0: [ 3.03 -1.33  0.27  0.01  2.43 -1.64 -1.84 -0.36 -0.38  1.31 -0.84 -0.76]
1: [ 0.93 -0.39  0.14  0.39  0.68 -0.42  1.29 -0.39 -0.32  0.89 -0.21  1.21]
2: [-0.07  0.61  0.04 -0.03 -0.68 -0.13  1.08 -1.29 -0.06 -0.15  0.38  0.45]
3: [-1.08 -1.69  0.72 -0.44  0.08 -0.64 -2.79  0.91 -0.87 -0.43  0.34 -1.5 ]
4: [-0.6  -2.8   2.48 -0.04 -1.29  0.4  -0.87 -0.19  0.14 -0.93  0.37 -3.75]
5: [ 1.02 -0.5   0.4  -0.21  0.69  1.    1.03  0.88  0.22  1.25 -0.97 -0.84]
6: [ 1.04 -0.16 -1.28  0.25 -0.33  1.74  1.62  1.15  0.11  1.05 -1.26  1.12]
7: [-2.58  1.57 -1.55 -1.17 -1.05 -0.18 -2.   -1.06 -0.92 -1.47  1.89 -0.33]
8: [-0.1  -2.17  2.23 -1.5   1.1  -1.04 -2.51  1.68 -0.53  0.98  0.05 -1.5 ]
9: [-1.48  1.79 -0.61 -0.53  0.49 -0.53 -1.38 -0.08  0.4  -0.57  0.97 -0.75]
10: [-2.45  0.45 -0.15 -0.04 -1.43 -0.25 -0.82 -1.03 -0.61 -2.19  1.71  0.72]
11: [-0.41  1.71 -1.48 -0.41  0.87 -0.04 -0.14  0.41  0.42  0.56 -0.17 -0.21]
12: [ 2.37 -0.8   1.81  1.75  2.04 -3.09 -0.22 -1.34 -1.06  0.55 -0.27  1.94]
13: [ 0.07  1.05 -1.46  1.26 -1.05  1.8   1.69 -0.28  0.31 -0.59 -0.86 -0.25]
14: [ 0.59  0.89 -0.92 -0.64  0.27  0.5  -0.86  0.54 -0.19  0.06 -0.73 -0.67]
15: [ 0.49  0.36 -1.14  0.82 -1.18  0.07 -0.43 -0.37 -1.04 -1.46 -0.75  0.53]
16: [ 1.4   0.21  0.32 -0.49  0.21  0.7   1.54  0.05 -0.39  1.06 -1.35 -0.77]
17: [ 3.14 -1.18  1.12  1.42  1.45 -0.71  0.79 -0.55 -1.23  1.34 -2.18 -0.34]
18: [-0.69  0.07  0.31  0.75 -0.72  1.39  1.63 -0.05  0.32 -0.6  -0.2  -0.64]
19: [ 2.13 -0.07 -0.72  1.61  1.35 -2.3   0.88 -2.34 -0.18  0.59 -0.07  2.14]
20: [ 0.83 -1.27  1.63 -1.25 -0.26  0.95  0.82  0.53  0.69  0.56 -0.3  -1.51]
21: [-0.06 -2.96  1.9  -0.92 -0.06 -1.32 -1.41  0.37 -0.49  0.4   0.95  0.51]
22: [-2.28  1.09 -1.37 -0.29 -0.81  1.68  0.65  0.97 -0.55  0.26  0.23  0.66]
23: [ 1.77  2.7  -0.99 -0.26  0.78  0.67  0.05  0.47  0.54  0.54 -1.86 -1.36]
24: [ 2.   -1.13  1.82 -1.35  1.09 -1.42 -0.65 -0.08  0.03  0.86  0.07 -0.48]
25: [-1.8   2.01 -0.83  0.42 -0.12  0.48  2.06 -0.44 -0.09  0.57  0.56  1.59]
26: [ 1.15  2.16 -1.32  1.23  0.73 -0.35  0.54 -0.43 -0.25 -0.67 -1.14  0.71]
27: [ 0.53 -0.24  0.49 -0.42  0.44 -0.92 -0.89 -0.79  0.09 -0.05  0.66  0.64]
28: [-1.03  0.86 -0.54  0.17  0.57 -0.03 -1.78  1.78  0.31 -0.43 -0.83 -1.98]
29: [ 1.64  0.33 -0.24 -0.28  1.27  0.41 -0.35  0.38  0.61  1.07 -1.05 -0.89]
30: [-2.29  0.41 -0.33 -0.83 -0.48  0.47 -1.86  1.43 -2.24 -0.84 -0.13 -0.57]
31: [ 1.1   0.34  1.71  0.57  2.72 -1.84  0.09  0.6   0.35  1.6  -0.69  0.36]
32: [-1.16  0.29 -1.25 -0.32 -0.55  1.39  0.2   1.3  -1.02 -0.07 -0.7   0.94]
33: [ 0.63  0.14  0.16 -0.64 -0.03 -0.6   1.36 -1.3   1.51  0.37  1.68  1.74]
34: [ 0.71 -0.26  0.68 -0.05  0.36 -0.19 -0.45  0.58  0.17 -0.04 -0.32 -0.07]
35: [-0.31  1.85 -1.34 -0.5   0.55  0.32 -0.12  0.22  0.39  0.61  0.05 -0.18]
36: [ 0.02 -0.57 -0.01  0.01  0.36  0.34  1.29  0.33  1.5   1.47  0.26  0.26]
37: [-2.18  1.2  -1.17 -0.57 -0.82  1.66  0.78  1.13 -0.5   0.47  0.3   0.84]
38: [-1.2   2.09 -2.13 -0.83 -0.67  0.14 -1.2   0.05 -1.08 -1.21  0.5   0.83]
39: [-0.96  0.76 -0.57  0.05  0.67  0.07 -1.55  1.55  0.46 -0.34 -0.86 -2.21]
40: [-1.13  0.42 -1.3  -0.2  -0.61  1.29  0.    1.37 -1.13 -0.15 -0.81  1.03]
41: [ 0.8   1.29 -1.43  0.04 -1.16  1.06  1.04 -0.84  1.43 -0.76  0.07  0.  ]
42: [-0.36  1.51 -1.51  0.86 -0.69  2.26  1.5  -0.05  0.44 -0.75 -1.18 -0.54]
43: [-2.08 -0.55  0.52 -0.83 -0.26  1.33 -0.57  2.16  0.95  0.63  0.48 -1.94]
44: [ 0.07 -0.05  0.89  1.66  0.48  1.47  2.46  0.48  0.76  1.4  -1.52 -2.69]
45: [ 0.49  0.37  0.11  2.63  1.34 -2.22 -0.9  -1.04 -0.93 -0.51 -0.64  0.48]
46: [ 1.97 -0.27 -0.61  0.69  0.27  0.48 -0.37  0.53 -0.8  -0.56 -1.88 -0.34]
47: [-0.53  1.47 -1.2   2.46  0.25 -0.19  1.29  0.14 -0.33 -0.32 -0.94  1.52]
48: [-0.07  0.59  0.19  2.25  0.62 -1.67 -0.53 -1.08 -0.46 -0.62 -0.13  0.72]
49: [-1.39 -1.41 -0.79 -1.1  -1.58  1.7  -1.8   1.85 -1.26 -1.1  -0.12 -0.36]
50: [-0.09 -1.14  1.65  0.19  0.14 -1.53 -0.3  -1.04  0.27 -0.2   1.22 -0.56]
51: [-0.97  0.98 -0.17 -0.34 -0.21  1.26  0.73  1.23  0.94  0.13  0.05 -0.41]
52: [-1.87  0.49 -0.11  0.04  0.04  0.45 -0.9   0.94 -0.21 -0.21 -0.16 -1.72]
53: [ 0.97  1.32 -1.83  0.79  0.67 -1.24 -0.08 -1.07 -0.41 -0.54 -0.12  2.71]
54: [ 0.57  0.54 -2.26  0.22 -1.12  0.57 -0.04 -0.28 -0.14 -0.76 -0.44  1.26]
55: [-0.87  0.    0.64 -0.22 -0.11  0.68  0.26  0.68  0.3   0.1  -0.34 -1.64]
56: [ 0.25  0.43  0.39  2.07  0.52 -1.77 -0.39 -1.38 -0.3  -0.86  0.06  0.61]
57: [-0.71  1.36 -2.24  0.87  0.36  0.95 -1.08  2.37 -0.73 -0.07 -1.47  0.91]
58: [-0.22  0.14 -0.35 -0.25  0.32 -0.18  0.57  0.26  1.15  0.43  0.79  1.14]
59: [-1.1   1.16 -0.54 -0.19  0.59 -0.45 -1.2   0.52 -0.03 -0.2   0.18 -0.52]
60: [-0.4  -0.57  1.27 -0.8  -0.65  0.51 -0.68  0.83  0.38 -0.62 -0.36 -1.97]
61: [ 0.72 -0.72  0.72  0.05  0.8  -0.54  0.95 -0.39 -0.93  0.95 -0.26  1.62]
62: [ 1.71 -0.6   0.41  1.    0.55 -1.23 -0.07  0.32 -0.08 -0.11 -0.62  1.27]
63: [ 0.73  0.72  0.88 -1.38  0.99 -1.7  -0.86 -1.32  0.53 -0.12  1.58  1.33]
64: [-0.39  1.18 -0.36 -0.85  0.1   1.67  0.41  1.83  0.4   0.88 -1.05 -1.57]
65: [ 2.04 -1.15  1.72 -1.06  1.46 -1.4  -0.85  0.1   0.11  1.08 -0.27 -0.39]
66: [ 0.76 -0.02  0.15 -0.25 -0.28 -0.74 -0.47 -0.23  1.33 -0.76  0.57  0.17]
67: [-1.51  0.32 -0.74 -0.74 -0.17  0.03 -0.76  0.37 -2.17 -0.14  0.1   0.26]
68: [ 0.35  0.59 -1.12 -0.06 -0.41  0.77  1.71 -0.78 -0.47  0.46  0.16  1.48]
69: [-0.32 -0.56  1.49 -0.36  0.54 -0.19  0.09  0.72  0.45  0.74  0.51 -0.43]
70: [-0.09 -1.04  0.47  0.31  0.24  0.36 -0.18  1.36 -1.    0.5  -1.31 -1.44]
71: [-1.18 -1.39 -0.66 -1.03 -1.56  1.3  -1.38  1.53 -1.1  -1.17 -0.3  -0.57]
72: [ 1.19  0.61 -1.42  0.49  0.6   0.58 -0.47  1.48 -0.2   0.46 -1.46 -0.26]
73: [-1.56 -0.48  0.83 -0.23 -1.52  0.98  1.17 -0.03  0.92 -0.6   0.72 -0.41]
74: [ 0.17 -0.36 -0.86  0.62  0.14 -1.62 -2.01 -0.03 -0.05 -0.73  0.85  1.06]
75: [-1.88 -3.61  4.22 -2.86 -1.53 -0.43 -1.5  -0.33 -1.18 -0.18  2.08 -2.47]
76: [-1.37  0.16 -0.69 -0.75 -0.97  0.09 -0.56  0.21 -0.48 -1.22  0.7   2.31]
77: [ 1.42 -0.11 -0.81 -0.02  0.53  0.47  0.15  1.19 -1.35  0.99 -1.9   0.59]
78: [ 2.29  0.92 -0.91 -0.5   1.07 -0.46  0.57 -1.25  0.48  0.9  -0.01  0.62]
79: [-0.26 -1.13  0.83  0.23  0.67  0.34 -0.18  1.36 -1.08  0.8  -0.98 -1.36]
80: [-0.4  -1.21  0.68  0.57  0.72 -1.36 -1.12 -0.45 -1.92  0.42  0.02  0.  ]
81: [-1.11 -0.02  0.88  0.9  -0.09 -0.99  2.37 -2.11  0.04  0.82  1.39  1.74]
82: [-0.78 -1.18  0.09  0.73 -0.96 -0.36 -0.1   0.6   1.2  -0.57  1.05  1.39]
83: [-2.85  0.46 -1.19 -0.85 -2.06  2.95  0.24  1.13  1.27 -0.85  1.4  -1.25]
84: [ 1.45 -1.68  0.92 -0.23 -1.11  0.99  0.77 -0.63 -0.16  0.12 -0.77 -1.37]
85: [-0.64  1.33 -1.95  0.72  0.59  1.09 -0.72  2.21 -0.91  0.21 -1.38  0.94]
86: [-1.92  0.42 -0.45  0.17 -1.16 -0.16  0.04 -1.02 -0.17 -1.28  1.52  0.66]
87: [-2.02 -0.65 -0.02 -1.3  -2.39  1.55 -0.39 -0.36 -0.46 -1.16  1.31 -0.37]
88: [ 0.83 -1.85  2.3  -1.12  1.38 -0.99  1.02 -0.39  0.2   2.77  0.65  0.28]
89: [ 0.64  0.05 -1.26 -0.5  -1.17 -0.12 -0.71 -1.12 -1.5  -0.75 -0.34  0.2 ]
90: [ 0.17  1.16 -0.88 -0.62  0.26  0.55 -0.93  0.62 -0.09  0.   -0.82 -0.81]
91: [ 0.97 -0.25 -0.34 -0.71  1.13 -0.58 -0.3  -0.4  -0.83  1.17 -0.16  0.43]
92: [-0.27 -1.28  0.76 -0.72  0.48 -1.38 -1.8   1.08 -0.07  0.2   1.05  1.31]
93: [-1.23  2.87 -1.49  1.04  0.25 -0.35  0.09 -0.42  0.42 -0.64  0.49  1.31]

[ 1.59 -1.03 -0.12 -0.22 -0.09  0.6  -0.29  0.1  -1.86  0.02 -1.68 -0.58] >> 46
[ 0.16 -0.5   0.13  0.22  0.62  0.44  0.9   0.61  1.35  1.3   0.11  0.15] >> 36
[-1.94  0.03  1.02  0.43 -0.03  1.06  0.57  1.78 -0.07  0.41 -0.62 -1.24] >> 55
[ 2.33 -0.16 -0.57  1.57  1.76 -2.44  0.88 -2.44 -0.16  0.78 -0.01  2.45] >> 19
[-2.01  2.49 -0.1   0.68  0.63 -2.04 -1.04 -0.56  0.19 -0.92  1.53  1.9 ] >> 93
[-2.55 -0.41  1.09 -0.93 -1.36  0.54  0.85 -0.22  0.06  0.02  1.78  0.77] >> 73
[ 0.2   0.75 -0.15  0.39  0.21 -0.1   1.36 -1.35  0.95  0.4   0.41  0.34] >> 2
[ 0.69  0.66 -0.51 -0.07  1.3   0.32 -0.18  0.53  1.34  1.17  0.11 -0.44] >> 29
[ 0.9   0.57 -0.44  0.75 -0.26 -0.14  0.51 -0.71  0.07 -0.5  -0.4   0.5 ] >> 2
[-2.17  0.3  -0.39 -0.65 -0.25  0.75 -1.71  1.3  -1.87 -0.54  0.06 -0.21] >> 30
[-0.23 -1.04  1.49 -0.93  0.49 -0.39 -0.1  -0.29  0.07  0.64  0.69 -1.12] >> 69
[-1.18 -1.44 -0.32  0.27 -2.01  1.96  0.37  1.1  -0.71 -1.28 -0.42 -0.73] >> 71
[ 1.5  -0.28  0.12 -0.61 -0.35  0.5   0.74 -0.28  0.07  0.33 -1.14 -0.66] >> 16
[-0.89 -0.31  1.45 -0.37  0.22 -0.23  0.07  0.48  0.66  0.63  0.56 -0.66] >> 69
[ 2.53 -1.06  1.47  1.53  2.31 -2.85  0.02 -1.36 -0.89  0.59 -0.4   1.82] >> 12
[-0.89 -2.59  2.59  0.17 -1.05  0.4  -0.81 -0.19  0.32 -0.73  0.24 -4.14] >> 4
[ 0.58  0.09 -1.48 -0.32 -0.99  0.37 -0.18 -1.   -1.31 -0.8  -0.33  0.12] >> 89
[ 1.7  -0.23  0.33  0.14  0.4   0.08  1.16 -0.39  0.99  0.54 -0.25  0.58] >> 1
[-1.45 -3.23  1.74 -0.48 -2.03  0.74 -0.36  0.01 -0.72 -1.12  0.61 -1.91] >> 4
[ 0.21 -3.7   1.9  -0.6  -1.41 -1.66 -0.31 -1.4   0.22 -0.24  2.5   2.06] >> 21
[ 1.51  2.5  -1.16 -0.3   0.91  0.45 -0.02  0.71  0.61  0.25 -1.79 -1.44] >> 23
[-1.64 -2.04  1.89  0.37 -0.33 -0.94 -1.68  0.46 -0.82 -0.56  0.6  -0.8 ] >> 3
[ 0.41 -1.97  2.43 -0.1   0.64 -1.51 -0.27 -2.24 -0.84  0.65  1.15 -1.52] >> 50
[ 1.48  2.81 -2.13  1.1   1.01  1.33  0.84  1.17  0.57  0.66 -2.62 -0.9 ] >> 23
[-1.57 -0.13  0.08  0.01 -0.71 -0.49  0.65 -1.77  0.28 -0.39  2.1   1.95] >> 86
[-1.47 -2.75  1.62 -0.45 -1.72  0.64 -0.89  0.25 -0.86 -1.    0.49 -2.04] >> 4
[ 0.27  0.54  0.48 -0.18  1.94 -0.09 -0.57  0.56  0.65  0.97 -0.42 -2.  ] >> 29
[-1.41  0.52  0.14  0.32 -2.05  2.5   2.   -0.04  0.08 -0.5  -0.61 -1.22] >> 18
[ 0.13  0.15  0.8   1.69  0.72  1.54  2.26  0.57  0.86  1.23 -1.68 -2.59] >> 44
[ 0.21 -0.06  0.37  0.12  0.51  0.96  0.66  1.23  0.49  0.68 -0.82 -0.73] >> 5
[-1.4   0.23  0.24  1.46  0.03  0.93  1.85  0.06  0.85  0.46  0.53  0.14] >> 18
[-1.77  0.87 -0.45  0.52 -1.29  0.18  1.28 -1.5   1.8  -0.69  2.01  0.82] >> 86
[ 1.33  2.7  -1.89  1.09  1.2   1.43  1.13  1.07  0.47  0.79 -2.53 -1.17] >> 23
[ 2.03  0.54 -1.43  0.8   0.47  0.66  0.59  0.86  0.45  0.92 -2.06  0.11] >> 72
[-1.23  0.21  0.87 -0.3  -0.16  0.55 -0.09  0.88  0.16  0.1  -0.02 -1.86] >> 55
[-1.11  1.49 -0.47  0.89  0.92  1.15  0.26  2.26  0.19  0.6  -1.34 -1.36] >> 64
[-0.63 -1.36  0.34 -0.46 -1.09  0.09  0.69 -1.48 -0.35  0.11  1.09  0.7 ] >> 2
[ 0.11 -0.12  0.88  1.9   0.59  1.26  2.27  0.34  0.91  1.31 -1.49 -3.11] >> 44
[ 1.2  -0.54 -0.11 -0.32  0.21  0.33 -0.15  0.89  0.63  0.35 -0.34  0.47] >> 34
[-1.38  2.78 -1.97  1.16  0.19 -0.5   0.23 -0.62  0.43 -0.69  0.28  1.56] >> 93
[ 0.03  1.41 -0.16 -0.83  0.41  1.91  0.69  2.07  0.63  0.87 -1.27 -1.02] >> 64
[-0.62 -0.17  1.55 -0.13  0.78 -0.85 -0.14  0.44  0.34  0.65  0.32 -0.35] >> 69
[-1.71 -3.34  4.13 -2.67 -1.23 -0.8  -1.26 -0.55 -0.92 -0.15  2.02 -2.49] >> 75
[ 0.23  0.64 -0.43  0.32  0.78 -0.85 -0.88 -0.86 -0.3  -0.26 -0.05  0.  ] >> 27
[ 0.57 -0.29  0.71  0.1   0.19 -0.15 -0.03  0.6  -0.15 -0.08 -0.39  0.22] >> 34
[-0.92 -1.07  1.13 -0.48 -0.99  0.1  -1.09  1.21  0.05 -0.88  0.12 -1.35] >> 60
[-1.05  0.22 -0.74  0.15 -0.5   0.15  0.15 -0.52  0.18 -0.6   1.32  1.24] >> 86
[-0.43 -0.79  0.56 -0.85  0.51 -1.09 -1.69  1.22  0.07  0.03  0.76  1.  ] >> 92
[ 1.67 -0.03  0.15  0.15  0.29 -0.01  1.34 -0.6   0.84  0.53 -0.19  0.3 ] >> 1
[-2.41  0.21 -0.5  -0.73 -0.56  0.35 -1.87  1.46 -2.12 -0.56  0.15 -0.22] >> 30
[-0.35  0.52  0.28 -0.45  1.29 -0.84 -1.57  0.68  0.06  0.46 -0.07 -0.35] >> 59
[-0.14  0.73 -0.66  1.32  0.06 -0.23  0.24  0.18 -1.25 -0.55 -0.41  2.24] >> 47
[ 0.11  0.75 -0.58  0.19 -0.82  0.84  0.89 -0.96 -0.58 -0.69 -0.1  -0.01] >> 2
[ 0.24  2.67 -1.07  1.51  1.73 -1.19 -0.42  0.01 -0.65 -0.2  -1.05  1.14] >> 26
[-2.64 -1.43  2.14 -0.65 -0.4  -0.48 -2.28  1.06 -0.52 -0.28  0.87 -2.14] >> 3
[-0.16  0.17 -0.18 -0.24  0.39 -0.46  0.09  0.13  0.95  0.74  0.92  1.41] >> 58
[ 0.34 -0.4  -0.21 -0.67  0.49  0.21 -0.85  1.3   0.45  0.27 -0.23  0.35] >> 34
[-1.73 -3.32  3.94 -2.47 -1.17 -0.6  -1.08 -0.69 -0.78 -0.27  1.95 -2.54] >> 75
[ 0.89  0.2   0.86 -0.13  0.5   0.03  0.38  0.34  0.85 -0.09 -0.78 -1.06] >> 34
[-0.39  0.98  1.02  1.49 -0.01  0.04  4.07 -2.43  1.95  0.37  1.3   0.46] >> 81
[ 0.56 -0.68  0.83 -0.78 -1.12  0.46 -0.31 -0.52  0.77 -0.6  -0.21 -2.2 ] >> 60
[-2.68 -1.76  2.25 -0.91 -0.13 -0.51 -1.87  1.12 -0.62 -0.65  0.96 -2.25] >> 3
[-0.2  -1.01  1.37 -1.07  0.57 -0.12 -0.62 -0.06 -0.16  0.69  0.64 -1.14] >> 69
[-0.39 -0.9  -0.09  0.94 -0.96 -0.09  0.32  0.38  1.47 -0.75  0.8   1.51] >> 82
[-1.06 -0.35 -0.4   0.28 -0.83 -0.01 -0.93  0.48 -1.38 -0.85  0.17  0.38] >> 67
[-0.64 -0.47 -0.94 -0.37  0.12 -0.55 -0.51 -0.62 -1.89  0.49  0.84  3.05] >> 76
[-0.75 -2.77  2.44 -0.16 -1.31  0.53 -1.06  0.08  0.   -1.04  0.14 -3.83] >> 4
[-2.    0.39 -0.49 -0.63 -0.49  0.38 -1.58  1.18 -2.14 -0.65 -0.01 -0.14] >> 30
[ 1.44  1.   -1.28  0.12  1.05 -0.73 -0.38 -0.52  0.16  0.37 -0.04  0.45] >> 78
[ 2.14 -1.08 -0.35 -0.62  0.82 -0.61 -0.32  0.13 -0.88  0.88 -0.82  0.46] >> 91
[ 0.29 -0.03  0.2   0.26  0.46  0.77  0.7   0.94  0.3   0.71 -0.7  -0.41] >> 5
[ 1.21 -2.05  0.44 -0.45 -1.17  0.89  0.86 -0.69 -0.07 -0.1  -0.77 -1.31] >> 84
[-1.2   1.01 -1.36 -0.31 -0.83  0.79  0.04 -1.46  0.75 -0.35  1.58  0.64] >> 86
[-1.95  1.15 -0.78  0.97 -0.33  1.04 -0.39  1.   -1.47 -0.42 -1.05 -1.27] >> 52
[ 1.49  0.66  1.48  0.84  2.7  -1.82  0.13  0.66  0.24  1.39 -0.96  0.48] >> 31
[ 0.69 -0.37 -0.45 -0.57  0.81 -0.21 -0.19 -0.77 -0.83  1.13  0.    0.72] >> 91
[ 0.29 -2.37  1.6  -1.88 -1.   -0.23 -0.24  0.05 -0.48 -0.01  0.98  0.45] >> 21
[ 0.95 -0.48  0.7  -0.72  0.44 -0.47 -0.02  0.47 -0.38  0.58 -0.57 -0.55] >> 34
[-2.03 -0.89  1.03 -0.82 -0.53  1.34 -0.33  1.7   1.09  0.62  0.29 -1.77] >> 43
[-0.32  1.3  -1.28 -0.09  0.19  0.34 -0.99  0.24 -2.15  0.16 -0.82  0.79] >> 67
[-0.74  1.21 -0.35 -0.45 -0.51  1.52  1.16  0.74  0.9   0.26  0.   -0.27] >> 51
[ 1.38 -0.6   0.59  1.11  0.66 -1.03 -0.06  0.02  0.2  -0.22 -0.72  1.56] >> 62
[ 0.37  0.35 -0.15 -0.56  0.64 -1.44 -2.39  0.01 -2.1  -0.34 -0.72 -0.19] >> 80
[-0.3   0.18 -0.74  0.27  0.06 -1.18 -1.33 -1.18 -1.34 -0.87  0.9   2.08] >> 74
[ 0.37 -0.95 -0.17  0.68 -0.8   1.26  1.56  0.74  1.2   0.01 -0.45 -0.7 ] >> 18
[ 2.48  0.45 -1.24 -0.61  0.82 -0.09  0.26  0.36  1.24  1.15 -0.31  1.65] >> 78
[ 0.24 -0.17  0.62  0.22  0.26 -1.1  -0.46 -0.59 -0.05 -0.58  0.62  0.2 ] >> 27
[ 1.31 -1.76  0.6  -0.28 -0.84  1.03  0.94 -0.18 -0.11 -0.02 -1.25 -1.34] >> 84
[-1.53  2.93 -1.93  0.86  0.15 -0.55  0.21 -0.45  0.36 -0.87  0.53  1.35] >> 93
[-0.11 -0.84  0.92 -0.73  0.69 -0.72 -0.21  0.18  0.66  0.58  0.77 -0.87] >> 69
[-0.78  0.06  0.33 -0.06 -0.61 -0.21 -0.1  -0.23  0.02 -0.62  0.12 -0.78] >> 55
[ 0.55  1.32 -1.4   0.03 -0.96  0.92  0.94 -1.23  1.11 -0.72  0.19  0.12] >> 41
[-1.86 -0.41  0.8  -0.64 -1.72  1.01  1.02 -0.03  0.52 -0.35  1.   -0.42] >> 73
[ 1.2  -0.38  0.67 -0.43  0.63  0.76  1.02  0.76  0.21  1.4  -1.03 -1.37] >> 5
[-0.11  2.2  -2.08  0.5   0.38 -0.44 -0.36 -0.68  0.64 -0.41  0.19  1.07] >> 93
[-1.4  -0.14  0.1  -0.15 -0.95 -0.23 -0.27 -0.25 -0.53 -0.66  0.73  0.2 ] >> 86
[-0.27 -0.34 -0.99  1.16 -1.73 -0.04  0.38 -1.47 -1.39 -1.73  0.12  2.18] >> 15
[ 0.95 -0.45  0.47  0.48  0.93 -0.38  1.   -0.07  0.01  1.12 -0.18  0.8 ] >> 1
[-1.79  1.95 -0.58 -0.73  0.56 -0.42 -1.73  0.24  0.59 -0.42  1.18 -1.21] >> 9
[ 0.88  1.38 -1.16  0.15 -0.89  1.14  1.07 -0.95  1.25 -0.96  0.02  0.  ] >> 41
[ 1.2  -2.12  2.09 -0.23  0.11 -1.31  1.32 -1.   -1.05  0.67  0.09  0.65] >> 61
[ 0.06 -1.04  1.24  0.18 -0.22 -1.59 -0.43 -1.29  0.06 -0.56  1.24 -0.28] >> 50
[-0.72 -2.91  2.61  0.05 -1.1   0.87 -0.78  0.11  0.02 -0.64  0.1  -4.3 ] >> 4
[ 1.07  1.64  0.14  0.34  0.95  0.51  2.31  0.    0.74  1.21 -1.04  0.18] >> 16
[ 1.54 -0.9   1.12 -0.83 -0.27  0.36  1.    0.24  2.    0.69  0.15 -0.89] >> 20
[ 1.2  -1.61  2.26 -1.01  1.48 -1.18  1.03 -0.61 -0.07  2.59  0.63  0.23] >> 88
[-0.67 -0.07  0.26  0.52 -1.19  1.36  1.76 -0.28  0.39 -0.47 -0.13 -0.27] >> 18
[ 1.71  1.1  -0.4  -0.02  1.47 -0.68  0.03 -0.85  1.02  0.73 -0.13 -0.41] >> 78
[-0.6   0.24 -0.48 -0.41  0.14 -0.3   0.22  0.24  0.7   0.63  0.74  1.13] >> 58
[-1.99 -0.24  1.08 -1.12 -1.23  0.36  0.94  0.1   0.39  0.08  1.67  0.4 ] >> 73
[-0.43  0.02  0.19  0.31 -0.21  1.41  0.89  0.78  0.34  0.46 -1.1  -2.1 ] >> 55
[-1.03 -0.16  0.25 -0.69  1.06 -0.05 -1.49  0.91 -0.57  0.67  0.73 -0.17] >> 59
[ 0.08  0.42 -0.77  0.11 -0.79  0.7   0.68 -1.   -0.4  -0.42 -0.22  0.19] >> 2
[-0.52 -0.85  0.15  0.65 -0.92  0.09 -0.01  0.62  1.41 -0.63  0.86  1.4 ] >> 82
[-0.75  1.44 -0.05  0.4   0.75 -0.21 -0.52  1.1   0.9  -0.42 -0.13 -0.13] >> 59
[ 1.32 -0.2   0.33 -0.18 -0.66  0.12  1.41 -1.85 -0.49 -0.38  0.16  0.35] >> 2
[-1.22  1.59 -0.71 -0.52  0.59 -0.37 -1.13  0.    0.82 -0.48  0.82 -1.09] >> 9
[ 0.18 -0.61 -0.75  0.03 -0.52 -0.72 -1.17 -0.86 -2.18 -0.55 -0.17  1.24] >> 89
[-0.01 -0.12 -1.62  0.86 -0.77  0.62  1.4  -1.39  0.29  0.17  0.95  1.86] >> 68
[ 2.27  0.99 -0.79  0.79  1.09 -0.24  1.41 -1.62 -0.37  0.87 -1.22  0.14] >> 78
[ 1.69 -1.25  0.94 -0.75 -0.32  0.32  0.95 -0.04  1.58  0.89  0.24 -0.82] >> 20
[ 1.91  1.05 -0.34 -0.35  0.19 -0.03  1.1  -0.96  0.54  0.3  -0.77  0.1 ] >> 78
[ 1.44  0.76 -0.91 -0.38  0.57  0.8  -0.41  0.96  0.77  0.85 -1.39 -1.71] >> 29
[-2.12 -0.68  0.68 -1.09 -0.28  1.31 -0.37  2.05  0.96  0.7   0.44 -1.83] >> 43
[-2.17 -0.77  0.05 -0.21 -2.64  1.3  -0.38 -0.31 -1.17 -1.74  0.61 -0.78] >> 87
[ 0.32 -2.47  1.58 -0.57 -0.79 -0.6  -0.35 -1.34 -0.54 -0.32  0.76 -0.72] >> 50
[-0.46 -3.17  2.14 -1.35 -0.21 -1.21 -1.6   0.49 -0.77  0.1   0.92  0.37] >> 21
[-1.03 -1.58  0.56 -0.13  0.02 -0.74 -2.78  1.01 -1.09 -0.25  0.43 -1.42] >> 3
[ 1.19  1.03 -1.72  0.71  0.53  0.78 -0.04  1.49  0.12  0.52 -1.57 -0.16] >> 72
[-0.09  0.63  0.18  0.01 -0.49  0.08  1.02 -1.6   0.17 -0.17  0.71  0.37] >> 2
[ 0.03 -0.4  -0.55  0.55  0.36 -1.58 -1.88 -0.4  -0.23 -0.56  0.73  1.19] >> 74
[ 0.51 -0.18 -1.05  0.03 -0.51  2.13  1.93  1.3   0.33  0.64 -1.16  1.05] >> 6
[ 0.98  0.24  0.15  0.78  0.28 -0.11  0.63  0.21  0.72 -0.14 -0.57 -0.16] >> 34
[ 1.51  2.81 -2.21  1.03  1.48  1.35  0.86  0.96  0.32  0.68 -2.64 -0.98] >> 23
[ 0.3   0.03  0.03 -0.84 -0.47 -0.07  0.48 -0.32 -0.92 -0.1  -0.15  0.7 ] >> 2
[-0.9   1.26 -0.4  -0.38 -0.91 -0.27 -0.29 -1.28  0.05 -1.1   1.15  0.65] >> 86
[ 2.17  0.28  0.64  0.34  0.74 -0.78  0.8  -1.3   1.08  0.5  -0.48 -0.3 ] >> 78
[ 1.01  1.32 -1.79  0.7   0.5  -1.02 -0.13 -0.63 -0.52 -0.62  0.06  2.41] >> 53
[-0.31 -1.04 -0.12  0.71 -0.85  0.16  0.13  0.73  1.54 -0.57  0.54  1.37] >> 82
[ 0.78 -0.19  0.49 -0.28 -0.12  0.55  1.36 -0.05 -0.47  1.09 -1.3  -0.54] >> 16
[-1.08 -1.22  1.31 -0.64 -0.97  0.44 -0.89  1.24  0.2  -0.87  0.35 -0.69] >> 60
[-0.81  1.26 -0.24 -0.11 -0.84  0.97  2.03 -1.79  0.04  0.02  0.68 -0.19] >> 2
